(in the rows, 128 means zero)
Turns, then the turns between two rows, first turn first; the first pair answered:
N:
[154 140 140 112 112 128 123  99 143] => [147 142 139  97 107 121 128 110 136]
[162 109 110  43 151 146  71 189 129] => [143  79 122  61 169 201  86 118 105]
[ 96 101 137  81 122 125 134 118 118] => [144 124 123 144 157 134 105  86 150]
[141 170 137 195 141 148 146 103 124] => [125 179 137 139  99  95 155 179 116]
X:
[129  57 148 116 127 166 101  37 163] => [ 79  71 173  89  67 119 154  78 148]
[137 121  97  73 137 145 107 184 117] => [146 133 125 118 162  95  74 142 175]
[133  95 116  97 111 147 118 129 144] => [130  98 130 115 115 122 109 117 163]
G:
[118 115 141 119 148 137 107 114 125] => [125 138 143 142 152 116 111 122 133]
[125 123 116  82 104 133  93 143 141] => [142 132 103  98 137 147  79 140 138]
[123 180 165 124 171  82 120 123 134] => [ 93 141 177  81 130  84 134 120 134]
B:
[127 154 106 116  72  99 115 167 146] => [130 145 105 128  60 115 122 151 148]
[159 137 123 144 166 130 105 111 134] => [137 119 134 100 161 108  96 127 132]
[150  76 102  84 154 205 101 119  91] => [167 102  95 115 172 209 101 117  87]
Now pairs of rows:
Between the rows of a pair lie 2 to 3 turns.
[179 146  96 136 126 138 121 154 132] => [125 141 146 162 112  92 147 103 153]  N, N, X
[114 142 138 166 126 146 161  92 117] => [132 149 113 102 122 120 134 181 102]  N, X, B
[105 122 134 121 129 144 139 116 115] => [105 117 138 112 144 129 118 120 122]  N, B, N
[139 111 134 111 141 103  95 128 148] => [108 108 144  97 113 106 132 137 123]  N, N, X
[126 110 134 142  98 193 142  93 146] => [140 165 125 123  84 121 132 184 153]  G, N
[204 117  92 138  98 142 102 125 185] => [156  71 116  64  83 123 104 133 168]  N, X, N
[133 147 128 111 120 119 137 161 109] => [141 161 131 155 132 125 136 131 124]  G, N, G
[ 70  88 175 111 119 111 134  91 122] => [146 135 131 139  95  70 100 148 181]  X, N, G
[164 121 121 129 160 120  77 138 153] => [142 121 112  92 103 129 118 185 121]  G, X
[135 118 123 152  97 145 128 127 159] => [120 154 130 149 111 119 135 166 134]  G, B, X
[139 123 130  96 176 120 110 160 119] => [109 109 159 119 181 123 125 108 121]  G, N, X
[147  88 123 124  82 151 133 116 159] => [171 100 112 137 106 156 116 120 163]  N, G
[123 103 156  96 154 160 114 141 105] => [128 155 161 155  99 103 146 151 143]  B, G, G
[ 88  89 168 114  94 102 138  52 164] => [148 144  97  57  96 105 127 201 117]  G, N, X
[122  84 135  82 123 143 125 127 116] => [152 114 139 137 166 112  95 107 150]  X, G
[144 122  99 114  98 125 122 135 122] => [147 138  99 145 133 139 122 121 109]  N, B
[122 152 128 158 167 143 130 110  96] => [124 168 117 153 113 125 157 148  99]  G, X, G
[104 124 132 101 160 116 124 127 108] => [119 137 126 107 160  98 115 143 122]  N, N
[109 140 162 164 166  98 126 110 122] => [132 151 135 121 157  89 112 176 113]  X, X, N
[ 83 128 144 121 138 137 149  98 103] => [ 86 128 150 129 141 126 141  88 114]  X, X
[140 154 108 135 109 124 123 167 155] => [104 118 118 107 104 165 147 148 119]  X, N
[107 117 155 112 185 156  83 107 113] => [153 158 130 123 146 106  69 173 153]  B, B, N
[ 98 123 129 107 118 140 139 132 102] => [122 135 130 157 133 139 123  92 133]  B, X
[167 126 112  85 117 154 118 133 137] => [146 114 145  97 122 124 108  93 166]  N, X, G
[ 90 107 131 117 132 138 165 171  86] => [119  85 139 122 193 126  96 135 127]  X, B
[153  92 133 123 110 111 110 104 172] => [167  83 115 109 115 147 111 106 153]  X, X
[149  84  96  96  86 146 114 137 141] => [126  98 131 129  84  98 119 106 177]  N, X
[151 138 113 142  86 104 151 141 174] => [159 100 103 130 100 152 133 107 170]  G, N
[ 88 139 147 124 129 117 158 128  95] => [ 86 134 154 131 144 115 146 114 100]  G, X, X
[127 117 128 107 124 119 117 144 133] => [119 119 142 123 132 109 115 128 142]  G, N, X
[151 146 151 126 159 160 105 108 114] => [110 136 166  98 133 149 133 118  96]  G, N, G
[124 129 163  92 125 142 119 164 131] => [156 141 156 136 144 146 102 138 160]  X, B, G
[153 120 130 144  99 113 156 102 179] => [154 124 121 149  97 128 167 108 168]  X, N, X
[103 105 147 111 133 155 148  91  77] => [169 178 118 159 144 103 113 150 116]  B, N
[168  96 127 151 124 116 122  63 150] => [192 143 102 174 129 123 136 102 129]  X, X, G
[163 138 107 120 143 116  81 147 149] => [118 138 127 159 146 169 140  89 102]  X, N, B
[116 104 127 124 135 101 108 123 153] => [132 103 109 140 146 149 118 108 135]  X, N
[115  58 117 113 116 188 113  95 149] => [ 84  87 121 113 129 200 152 118  88]  B, N, N
[138 145 110 164 126 162 149 113 124] => [138 123 107 145 118 174 144 102 129]  N, G, N
[124 134 119 100 133 156 135 152  74] => [ 99 145 146 107 114 100 147 155  93]  X, X
[ 95 114 125 135 113 169 159 114 106] => [126 150 127 183 123 121 134 110 155]  X, X, N
[ 97 161 130 148  88  99 169 172 132] => [ 66 104 155 112  91  98 155 124 144]  G, X, X
[ 95 148 170 186 118  69 151  95 145] => [118 120 108 112 129 186 163 147  54]  B, X
[120 105 142 123 130 117 130  95 122] => [142 145 130 158 131 113 135 111 128]  B, X, N
[ 85 110 170  88 136  92 130 128 130] => [100 130 145 141 110 161 178 102 108]  N, X, B
[145 174 127 170 149 178 144 130  86] => [ 95 160 181 146 176 102 121 114 102]  B, N, X
[122  45 127  83  40 148 139 100 158] => [141  41 117  88  59 173 125  90 157]  X, X, X
[ 98 146 155 158 120 104 142  74 150] => [106 109 142 101  91 104 118  93 169]  G, N, G
[139 151  99 104 139 114 126 191 102] => [132 105 125 115 190 131  84 109 129]  X, N, X
[130 132 131 115  71  92 149 162 141] => [143 174 124 183 129 121 155 139 115]  B, N, B
[136 153 103 128 140 159 133 127 111] => [139 160 119 142 145 116 114 123 147]  N, X
[133 142 112 141 127 111 144 154 118] => [121 123 113 118 127 125 146 152 102]  X, N
[117 117 145 119 105  77 155 157 128] => [142 117 123 121  91  97 153 170 133]  X, G, G
[133 128 126 174  85 148 148  82 146] => [132 150 128 127  77  80 129 166 152]  N, B, B
[143 122 116  99 130 129 116 151 120] => [135 117 122 121 131 162 137 119 108]  G, N, B
[110 158 131 146  87 114 175 166 107] => [139 140 146 184 126  97 116 100 173]  G, X, G
[116 103 132 121 147 168 131 130 102] => [116 145 133 130 142 126 141 172 102]  G, N
[154 147 116 125 142  85  93 160 162] => [114  73 136  94 113 144 121  88 149]  B, N
[121 156 110 109 136  89 176 152 101] => [167 110  87 120 163 155 129  88 132]  B, X
[ 88 124 157 118 113 112 154 126 113] => [137 156 136 173 115 113 145 123 144]  B, N
[111 145 144 152 145 114 129 118 126] => [105 114 141 113 147 137 121 121 108]  B, G, X
[146  80 126 108 156 115  77 127 141] => [122  81 148 156 119 119 123  77 155]  B, X, N
[109 105 131  86 129 119 131 114 146] => [102 119 132  93 111 110 157 128 137]  N, X
[144 148 142  99 147 113 112 170 124] => [160 146 139 138 171 136 102 130 132]  N, N
[118 114 125 104 150 150 118 125 109] => [113 147 134 138 105 102 142 138 134]  B, G, G
[130 101 145 142 118 127 118  73 164] => [136  83 131  90 109 126 102 110 159]  N, G
[ 96 126 132 133 152 150 148 111  98] => [109 112 126  90 157 116 103 145 124]  N, B, G
[140  75 118 124 114 144 123  89 163] => [124  72 123  94  91 128 133 118 152]  N, N
[106 133 140 116 134  96 135 186  98] => [121 123 126 116 173 132 116 169  81]  G, G
[169 112 119 124  94 122 113 127 191] => [180 108 107 119  97 149 111 135 176]  X, X
[121 146 143 128 126  74 127 156 150] => [148  97 102 102 110 173 133 133 128]  B, X
[165 154 107 138 117 107 110 158 147] => [137 139 135 177 120 135 137  84 143]  N, B, X
[127 155 122 206 191 138 117 106 122] => [154  74  87 123 140 188  87 112 142]  N, B, X
[154 171 115 168  75 113 158 158 139] => [147 129  97 115 102 183 160 155  88]  X, N, G
[103 109 143 136 110 114 147  88 166] => [124 147 121 144  86 103 161 143 159]  X, N, X
[ 95 126 137  99 148 127 132 156  70] => [ 87 132 158 122 110  70 132 143 125]  N, G, B
[ 82 120 132  48 140 142 145 176  50] => [160 161  90 173 165 213 148 116  72]  B, G
[164 108  96 117 121 159 103 142 144] => [ 86  93 151 112 106 125 146 110 127]  B, X, N
[149 172 113 133 139 110 127 186 116] => [116 106 135 140 136 183 148  85 108]  G, N
[133 157 104 140 126 142 139 168 124] => [131 141 127 169 155 139 117 110 150]  N, X
[109 144 155 178 144 134 163  90 116] => [ 92 107 151  94  87 111 161 134 128]  N, G
[144 137 135 168 118 102 125 119 149] => [123 110 147 128 105  89 119 127 152]  B, B
[140 114 110  91 140 167 125 146 105] => [127 135 145 120 148  79 101 130 161]  N, B, X
[127 156 132 130 149 104 128 168  93] => [119 115 147 142 171 137 113  92 107]  N, B, X
[133 117 104 115 143 133  87 153 153] => [126  98 105 116 124 154  95 128 151]  B, N, N
[171 137  89 138 139 130 109 146 137] => [ 88 105 137 116 107 130 163 108 106]  X, N
[160 119 142 154  93 107 125 124 167] => [137  82 152  95 108 119 108 133 142]  B, B, G
[124  90 129  88 107 148 145 125 119] => [152 138 116 102 127 111 130 178 122]  G, N, G
[138 188 112 137 166 125 122 172  91] => [ 92 119 145  61 119  88 114 160 120]  X, B
[118 106 133  94 107 100 118 134 132] => [115 140 124 113 102 109 148 158 106]  B, B, N
[145 170 109 158 152 125 131 154 100] => [121 130 125 168 105 149 162  92 124]  G, B, N
[113  55 134  98 152 171 112  68 131] => [137 108 110  56 100  90 107 193 143]  B, N, G
[113 109 125  93 104 134 137 149 108] => [ 96 120 153 116 134  91 123 129 126]  G, X, N
[124  90 143  57 108 101  91 139 146] => [158 116 133 152 167 164  89  69 143]  N, B
[141 146 121 180  88 102 136 100 171] => [142 124  88 130  87 183 158 129 103]  X, G
[108  91  95 134  83 168 150 117 133] => [124 114 101 137  85  98 115 149 180]  X, N
[182 142 134 135 121 127 117 161 137] => [151 109 149  97  90 126 128 158 131]  X, G
[126 128 144 118 111 103 132 141 150] => [141 110 141 116 137 124 110 121 155]  G, X, N
[162 163  86 152  88 159 140 150 137] => [162 122  95 145 131 184 102  96 147]  X, N, X
[155 151 110 140 144 129 103 142 143] => [110 114 123  89 104 125 128 146 125]  X, G
[163 119 126 154 107 134 110 151 111] => [138  97 141 134  88 120 116 141 123]  X, G
[144 117  98 105 102 134 123 147 146] => [137 114 124 130 129 106 106 112 172]  G, N, X
[112  91 140 111 123 154 112  90 118] => [159 129 120 151 137 130  88 111 156]  X, X, N
[144 118  95 138  80 117 148 138 134] => [127 141 103 155 112 130 166 137  94]  B, N, B
[139 154 124 151 170 127 127 125 130] => [ 98 128 137 104 122 126 161 141 110]  X, G
[156 125  86  88  99 141 123 202 124] => [160 136  88  99 101 131 122 208 128]  G, G, G
[125  95 109 101 147 171  99 104 102] => [ 90 100 121  80 112 150 131 133  88]  X, X
[155 136 137 159 155 117 106 117 154] => [148 112 132 125 168 150  98 118 126]  N, G, N
[130 174 131 164 125 141 147 146 109] => [149 109 126 132 139 176 100 100 142]  B, B, X
[145  82 130  95 176 118  83 103 163] => [156 105 126 114 194 115  79 110 156]  B, B, B
[144 112 124 182 114 152 119  79 155] => [116 121 147 179  88 113 139  90 159]  X, X, X
[ 99 110 133 109 145 122 134 106 101] => [110 136 130 150 150 117 138  97 112]  B, X, B
[120 151 129 101 136 120 164 161 105] => [153 140 119 152 141 157 150  92 140]  B, N
[115 116 119 123 124 170 148 114 113] => [104 156 139 142 118 108 155 139 127]  G, X, N
[109 134 124 128 152 150 148 131  94] => [ 92 127 138 123 129 132 161 124 106]  X, X, B
[ 97 152 136 185 112 102 149 132 139] => [124 130  98 136 143 178 129 160  88]  B, X
[122 125 185 110 129  53 115 105 166] => [133 121 175 125  88  70 132  93 184]  B, N
[104 147 171 116 181  58  95 126 141] => [ 78 164 181 144 157  67 142 111 126]  X, N, X
[117 135 137 118 150 149 142 138  99] => [115 158 146 139 150 116 144 142 112]  G, X, X
[188 128  96 119 123 135  88 134 159] => [174 127  95 102 155 165  96 141 110]  N, G
[118  74 124 136 143 143  95 120  91] => [130  96 118 157 161 142  92 125  87]  B, B
[172 147 124 135 113 162 140 153 117] => [136 125 147 100  86 133 150 160 121]  G, X, N
[135 110 148 131  95 118 114  60 177] => [116  93 148  71  78 117 118  95 154]  N, G, X
[116 149 127 135 128 116 151 156  87] => [100 137 148 148 136 109 149 118  99]  X, X, N
[164 158 100 196 108 167 149  93 140] => [ 93 106 132  50  94 109 132 169 111]  B, X, B
[122  86 153 109 135 125 105 107 142] => [102 111 158 125  92 117 153 122 131]  B, X
[145 130 126 120 135  96 109 126 149] => [137 150 131 140 158 101 122 124 131]  N, G, G
[124 123 149 149 135  85 114 106 175] => [137 108 137 146 168 130  98  89 155]  G, G, B
[146 141 130 142 175 120 105 115 122] => [100 115 142 111  94 115 156 124 118]  X, B
[142 126 118 140 175 124  94 134 121] => [121 125 122 108 159 109 105 162 105]  N, G
[ 98  94 151  82  93 105 120 159 120] => [136 102 126  85 152 139  87 168 100]  G, N, N
[121  86 163 114 109 107 131  92 128] => [115 141 166 147 119  76 146 123 116]  X, G, X
[146 154 115 165 141 111 117 138 130] => [108 110 138 149 106 131 146  91 131]  G, N
[126 130 124 133 112 147 169 115 104] => [106 123 139 114 148 134 152 116  90]  N, B, N
[ 75 124 161 133 151 134 132  81 121] => [ 72 136 158  96 125  94 131 141 122]  N, N
[136 127 156 133 150  80  99 136 150] => [128  84 131  87 101 146 132 142 118]  B, X
[123 154 118 135  99 120 158 120 138] => [125 130 122 137 122 144 143  85 143]  N, G, X
[116 166 146 145 101 128 144 113 131] => [119 166 143 127  97 110 133 139 132]  X, X, N
[149 180  99 145 128  70 115 193 157] => [111 105 133 102  97  57 102 139 192]  G, X, X
[158 138 134 159 120 164 148 104 138] => [117 107 152  77 128 143 136 135 110]  B, G, G
[131 110 129 127 145 154 117  84 118] => [153 118 107  93 114 126 106 147 131]  N, G, X
[148 158  96 131 109 164 165 158 119] => [126 149 109  96 106 138 159 180 116]  G, B, B
[120 165 142 119 170  73 113 167 114] => [109 105 138  70 175 129 106 140  91]  G, G
[134 123 127 117 155 115  94 113 141] => [117 114 122 119  95 136 145 108 130]  X, B
[125 105 122 137 153 165 127  87 114] => [ 91 145 154 139 148  90 140 122 112]  B, X
[ 67 123 175 126 132 102 159  95 118] => [ 86 159 164 170 152 109 160  95 112]  B, B
[140 136 126 138  96 113 133 140 157] => [106 114 138 121  97 136 153 123 126]  B, N
[112 122 137 116 181 146 117 124  90] => [111 116 150 160 137 138 138  71 129]  X, B, B
[145  75 113 140 122 171 122  88 127] => [144 125  99 136 148 167 142 153  72]  B, X, X
[159 147 118 175  98 110 114  95 171] => [171 107  84 113 117 178 103 114 128]  N, X
[108 126 158 154 170  94  98  80 152] => [110 148 144 123 199 102  94 133 102]  X, N, B
[114 165 139 199 155 125 144  75 133] => [131 155 117 186 168 176 145  82 108]  X, X
[ 97 121 163 120 137  97 114 113 142] => [125 126 147 126 156 101  92 118 150]  G, N
[124 151 127 162 149 156 162  92 111] => [ 99 141 147 142 115 133 180  95 117]  X, G
[124 150 128 148 114 101 141 139 145] => [105 112 130 130 134 156 143 111 113]  N, G
[123 140 122 130 129 119 157 148 114] => [134 140 124 143 122 103 147 141 137]  X, G
[101 118 147 153  90 104 168  89 151] => [132 171 121 125 134  73 137 184 121]  G, B, N
[120 119 123 169 151 138 132  84 126] => [147 134  87 120 129 131 125 173 112]  N, X
[ 95 124 162 131 103 123 161 128 104] => [137 131 139 137 176 151 110 132  92]  X, B
[126 111 134 143 158 145 107  87 138] => [113 105 141 114 166 123  96 107 135]  B, B
[135 165 120 175 151 127 157 130 125] => [114 127 117 132 112 158 181 131 106]  N, G, B
[150 151 118 172 101 136 145 115 139] => [134 172 123 146 121 103 139 162 113]  X, B
[113 101 129 112 130 134 126 102 112] => [127 136 127 137 162 126 120 117 101]  B, B
[ 80 124 166 129 100  53 150 104 156] => [153 127  78  73 109 145 133 196  98]  X, N, N
[122 142 130 140 151 134 130 129 108] => [128 134 133 140 159 133 115 115 120]  B, N
[113 155 158 108 143  82 122 140 123] => [133 161 153 141 164  96 110 120 137]  N, N
[122 192 130 155 100  79 164 170 121] => [141 156  96 104 117 165 156 184  71]  X, N
[ 82 114 116  98 116 124 156 128  62] => [ 70 126 146 124 116  66 145 110 103]  X, X
[ 74 111 152 126 142  82 128 100 154] => [102 110 135 161 146 123 126  69 165]  N, G, B
[151  99 133 100 113 112 105 132 128] => [173 110 123 130 121 125 101 117 141]  N, N, B
[107 116 135 143  39 127 189 101 170] => [148 199 128 198 141  83 140 148 165]  N, B
[130 134 133 147 125 117 127 122 119] => [130 130 136 128 135 111 117 134 115]  X, X, B
[136 140 115 143 154 155 134 144  91] => [150 149 112 161 149 140 128 144 109]  G, X
[163 140  93 155 148 164 139 160  92] => [120 104 115 108  79 134 168 167 105]  G, G
[131 141 156 162  76  73 130 118 187] => [161 162 136 193 119  92 110 113 182]  X, G, X
[119 150 124 124 147 130 109 132 147] => [111 155 132 135 142 125 118 125 146]  N, N, G
[121 134 132 111 183 113  99 146 117] => [141 123 124 126 185 144  93 115 131]  B, G
[145 127 119  93 109  78  96 165 167] => [142 128 123 150 192 163 102  89 118]  N, G
[137 118 139 140 188 127  92  68 150] => [104 139 117  85 103 140 177 163  80]  G, X
[145 113 125 124 106 114 106 136 151] => [147 105 128 136 118 134 106 110 149]  N, N
[139 134  91 126 118 158 154 126  95] => [136 151  93 133 114 138 159 139  95]  G, N
[110 102 135 141 104 139 114 112 138] => [ 94 120 140 145  96 121 130 128 127]  G, X
[158 121 120 166 125 142 112  87 158] => [119 120 136 121  71  98 144 135 154]  G, N
[133 193 129 154 222  84  76 159 132] => [103 198 131 124 124  45 128 209 135]  X, X, G
[105 103 123  88 151 112 124 164  99] => [118 141 120 122 162  88 120 174 109]  G, G
[132 150  98 107 110 135 168 186  89] => [111 165 130 130 104  69 164 169 127]  X, X
[103 149 141 172 135 102 153 126 128] => [ 95 131 153 163 149 108 144 104 127]  B, N
[115 135 109 104 170 169 104 162 118] => [107 168 122 135 116 106 129 181 153]  B, G, G
[130 133 134  94 154 122  92 118 146] => [138 115 118  96 128 162 111 106 136]  X, X, B
[115  92 160  92 157  72 129 121 166] => [154 104 135 129 110  79 135 118 203]  B, N
[156 146  98 125 155 150 139 179  99] => [146  85 132 107 154 112  89 119 167]  B, X, B
[162 110 108 113 145 128  67 128 164] => [126  79 118  77 133 153  87 125 131]  B, X, G
[157 123  96 116 123 172 131 164 106] => [ 92 104 150  93 102  96 139 145 135]  X, N
[169 144 113 103 113 125 134 162 125] => [163 124 126  97 119 102 110 141 149]  X, B
[134  96 136 116  80 108 112 101 185] => [176 114 103 133  95 137 100 115 180]  G, N, B
[128 130 102 116  62 126 174 149 140] => [174 159  88 173 117 143 143 129 148]  B, X
[141  95 125 126  89 141 112 104 167] => [145 113 114 101  87 117 108 159 154]  G, N
[136 140 138 119 127  66 109 159 148] => [112  86 150 101 102  96 118 104 156]  B, G, X
[119 118 105 119  71 119 160 164  95] => [173 106  90 125 132 108  75 144 145]  X, N, X
[113 150 180  98 250 103  93 108 111] => [120 140 157  78 250 148 100 122  77]  X, X
[118 184 130 144 158 125 142 148 127] => [110 172 135 152 165 146 147 123 118]  N, N
[148 152 109 132 151 127 113 146 119] => [139 150 112 121 144 122 116 155 116]  N, N, N
[127 122 126 147 167 138 112 116 136] => [128 112 117 109 153 127 105 148 135]  N, G, X
[133 133 123 134 106  70 122 151 173] => [147 104 102  83 146 122  91 162 139]  G, G, N
[143 131 142 108  92 111 166 156 137] => [160 125 135  89 161 135 126 158 110]  G, G, B
[149 129 105 163 160 156 123  90 116] => [114 130 127 101 178 111 110 148  92]  B, N
[117 120 115 104 145 150 132 141  95] => [110 114 135  98 154 106 110 128 123]  X, N, G
[143 138 116 118  91 113 133 163 144] => [164 140 112 161 117 138 122 118 157]  N, N
[132  89 131 104  57  88 120 130 182] => [137 144 139 148  84  52 123 147 182]  X, G, X
[130 101 143  69 165  92  83 123 140] => [ 92  92 165  72 161 106 117  96 114]  G, G, N
